(in the rows, 128 means zero)
The rows of X fall into 4 groups, and each row is roughly a mix of its group's hidden directions.
X, 148 rows:
[[104 177 153 140 167 125 112 149 104  98 119]
 [ 95 146 156 152 103 122 159 120 105 123  78]
 [119 139 143 128 160 112 144 119 106  62 154]
 [157 158 157 114 122 133 158 126 105  93  83]
 [ 96 101 110 116 128 171 110 157 139 120 174]
 [ 99 134  86 141 101 128 146 133 123 185 112]
 [108  84 109  99 154 143 122 149 166 116 161]
 [139 165 137 134 130 110 151 115 118  86  73]
 [142 164 143 125 149 116 144 110 122 114  61]
 [107  93 119 144 100 138 105 145 128 150 186]
 [117  61 149 146 116 102 128 126 148 101 119]
 [ 75 156 145 121 111 118 169 141 105 144 104]
 [135 116 133 105 171 145 124 135 143  73 165]
 [ 98 130 113 135 114 147 106 137 139 199 121]
 [161 129 127 104 151 111 153 120 123  66 150]
 [108  82 149 102 128 133 169 143 145  99  99]
 [ 75 111  91 130 125 117 135 137 147  93 163]
 [147 146 144 107 131 159 125 142 109 187  94]
 [155 125 158 122 168  88 152 116 131  93 100]
 [138 143 124  97 161 112 178 129 118  81 133]
 [114 150 110  72 157 169 120 144 147 128 112]
 [ 81 160 128 156 159 143 120 127  91 111 151]
 [115 127 146  95 122 108 162 133 130  78  85]
 [ 93 145  95 130 174 128 127 126 158  87 113]
 [115 116 106  86 137 166 120 150 170 159 114]
 [131 114 123 138 105 149  99 139 157 190 106]
 [115  80 141 148 118 130 105 147 120 122 186]
 [164 140 129 155 109 136 112 103 131 181  92]
 [126 127 119  95 139 144 141 157 189 108 157]
 [124  84 119 149 111  88 132 118 120 174 157]
 [131 180 147 103 173 126 140 106 102 114 110]
 [161 112 126 100 151 113 151 122 130  78 167]
 [ 85 103 114 144  96 146 101 153 133 165 150]
 [157 169 136 118 157 118 147 108 105  78 121]
 [102 174  75 127  95 135 132 135 131 155 127]
 [117 144 166 138 106 104 172 114  94 117  95]
 [124 149  83 112 144  82 168 125 140 148 110]
 [108 143 150 137 156 111 108 128 122  61 147]
 [172 153 152 153 101 130 133 119  94 165 108]
 [104  81 115 141 104 137 116 145 138 170 166]
 [105 103 121 152  94 122 118 155 135 112 186]
 [ 64 133 105 138 150 136 128 137 123  98 164]
 [129 133  90 117  86 143 127 110 135 182 154]
 [160 162 129 126 151 129 142  86 100  83 134]
 [170 145 154 126 132 104 148  90 112  91  99]
 [151 166 102 106 169 116 142  87 121 104 124]
 [188 112 161 136 102 118 125 108 118 158 110]
 [139  76 106  94  93 124 139 105 145 116 157]
 [130  71 150 148  97 122 112 137 145 169 137]
 [109 149 160 105 121 133 162 137 132 115  67]
 [118  80 128 135  88 139  93 127 147 170 140]
 [122  63 150 135 101 117 108 140 155 146 146]
 [167 143 161 131 129  99 140 101 121  75 126]
 [115 115  91 112 159 120 168 138 120 132  76]
 [139 134 151 123 156  79 169 136 114  89 138]
 [ 70 129 139 139 108 121 126 172 103 105 150]
 [124 189 118 133 111 163 146 131  98 151 108]
 [170 116 158 145 101 133 102 115 122 177 108]
 [152  89 125 120 141 118 136 121 105 120 194]
 [139 104 147 149  95 128 114 141 126 194 113]
 [102  84 141 158  93 113 110 134 168 107 136]
 [154 154 164 127 147 116 139 110 126  84  83]
 [141 105 105  81 152 159 163 131 153 104 137]
 [110 166 137 134 163 121  79 118  98 146 154]
 [117 133  93 148 147 152  89 122 132 156 177]
 [134  97 154 174 112  86 124 115 125  99 153]
 [121  73 139 142  76 129 143 152 122 135 152]
 [104 174 104 147 119 127 153 146  79 144 142]
 [123 153 137 111 165 113 128 116 127  59 121]
 [123 135 111 127 108 143  95 123 120 171 187]
 [170 165 145 134 168 107 127 100 113  95 128]
 [179 149 119 121 103 140 123 105 123 169  92]
 [129  80 145 146 116 117 117 139 126 109 189]
 [134 119 133 124 153 102 151 147 131  58 143]
 [ 84 115 117 151 126 139  90 139 127 141 182]
 [139 104  91 138  99 137  98 158 150 172 142]
 [ 59 115 129 136 129 103 109 140 155 131 152]
 [ 92 137  82 134 100 129 139 125 127 177 103]
 [ 95  81 127 108 120 134 113 152 141 121 180]
 [132 130 142  66 162 171 134 143 123 140 120]
 [112 118 151 149 127 120 106 160 136  85 180]
 [160  97 151 155  87 111 102 123 142 164 115]
 [143 156 165  89 143 152 156 128 106 107  95]
 [ 86  81 119 132 103 137 106 151 154 154 146]
 [135 164 143 141 125 119 131 102 116 144  60]
 [134 140 109  97 177 146 139 120 140  75 141]
 [153 107 115 127  73 134 174 147 141 138 104]
 [155 149 150 112 149 137 146 115 126  77  84]
 [141  66 139 122 117 151 137 138 136  91 162]
 [177 156 130 129 110 125 140  96  99 166 105]
 [ 91 118 151 140 156 129 106 126 117  79 168]
 [174 139 104  99 131 176 145 103 132 143 107]
 [112 104 143 153  71 114 137 151 107 162 112]
 [ 89 112 113 140 115 153  98 159 135 166 163]
 [181 176 112 120 149 131 144 101 105 131 116]
 [125 144 109 115 184 109 158 124 141  81 131]
 [171 120 144 151  94 119 119 122 131 179  99]
 [ 78 125 124 133  90 147 111 169 141 160 136]
 [150 165 153 135 145  97 115 103  76 143 122]
 [109  73 111 130  86 131 129 127 133 166 154]
 [ 64 122 143 110 124 148 138 163 132 140  98]
 [ 68 101 141 145  92 128 116 159 140 142 131]
 [122  86 161 147 107 172 119 131 129 132  86]
 [ 93 124 110 105 160 138 137 148 136  76 161]
 [141 147 107  83 144 143 173 108  94 109 137]
 [137 159 111 117 179 111 149 106 138  86 110]
 [116  79 125 145  78 130 120 155 165 132 132]
 [111 141 114  98 158 127 142 122 127  62 150]
 [120 146  98 111 162  89 179 104 136 122 127]
 [174 156 124 132 117 127 134  90 116 163  88]
 [169 153 127 106 139 162 137 120 125 172  91]
 [103  93 112 147 101 130 127 153 153 184 127]
 [163 139 158 115 157 115 147 108 123  82  93]
 [142 178 123 108 148 122 151 115 133 108  75]
 [134 180 110 108 164 171 128 124 127 142 101]
 [100  93 122 155  89 141 104 154 129 149 166]
 [126  76 167 149 116 102 128 122 112 111 167]
 [107  91 152 144 138  95 140 139 135  82 163]
 [105 134  85 108 123 168 116 141 134 179 140]
 [ 78 126  85 125 151 135 117 141 135 120 174]
 [163 142  82 113 144 128 153 118 116 143 177]
 [183 103 167 123 108 128 146 122 140 145  95]
 [126 126 170 139  91 118 137 140  85 150  88]
 [117 141  81 118 119 106 165 108 126 171 101]
 [125 123 110 143  79 101 123 151 128 176 159]
 [145 129  75 117 108 128 120  96 175 102 126]
 [155 164 109 148 132 113 133  91 125 164  86]
 [151 102 134 101 146 111 148 116 147  87 177]
 [133  65 110 149 102 102 122 136 163 130 137]
 [108  90 107 125  97 148 101 135 162 171 134]
 [138 157 166 140 141 110 145  92  85 103 107]
 [ 94  98  98 106 136 150 113 142 142 126 182]
 [145 123 151 133  76 130 148 143 132 134  71]
 [142 176 124 112 147 120 152 118 126  90  80]
 [114 164 110 110 169 125 147 153 132  87  97]
 [124 115 125 154  74  94 136 142 110 168 147]
 [140 162  91 112  98 159 129  97 102 156 113]
 [148 152 102  88 133 141 175 139 144 137  90]
 [ 97 103 103 133 144 122  90 125 147 141 183]
 [122  89 143 145  71 142 142 154 133 134  96]
 [120 137 151 121 124 100 184 156 109  94 105]
 [104  85 136 115  92 160 120 151 160 132  99]
 [ 93  91 108 144  91 156 119 157 139 150 151]
 [106 123 114 125 118 159 117 133 145 196 102]
 [104 135  74 147 106 156 122 147 148 159 151]
 [177 132 122  81 125 115 160 109 131  95 117]
 [156 172 110  97 139 150 175 125 103 136 121]
 [101 157 138 164 105 131 125 127  89 159  89]]
One row of each group comes first, with its name. Which group is each row after those in?
[164 151 147 115 150 112 156  99  78 115 144] : (95)
[154 140 133 116  98 155 150  97 140 131  71] : (134)
[165 112 161 139  88 135 119 119 132 165  89] : (19)
[ 94 118 116 137 113 165  70 117 134 152 146] : (29)

[107 117 155 160  96 126  95 147 155 144 169] : (134)
[111  99 107 155  81 128  99 126 147 170 133] : (29)
[112 105 120 153 115  87 137 118 135  75 162] : (29)
[139  72 112 148 106 128 113 133 158 115 171] : (95)
[133 171 169 141 125 154 124 111  84 112 103] : (95)
[ 67 121 135 154  99 101 139 140 108 154 136] : (95)
[107 138  79 144 143 140  95 113 133 164 164] : (19)
[ 63 126 115 126 143 138 146 171 117 147 142] : (29)
[ 95  96 117 133 110 178 109 154 137 164 129] : (134)
[153 164 116 116 117 125 127  82 112 177 108] : (134)
[124 137 131  82 192 152 124 128 121 111 144] : (95)
[119 157 146 160 109 114 117 109 114 160  73] : (134)
[164 140 142  96 144 125 158 100  92  88 137] : (29)
[144 113 108 115 160 168  93 132 138 117 177] : (95)
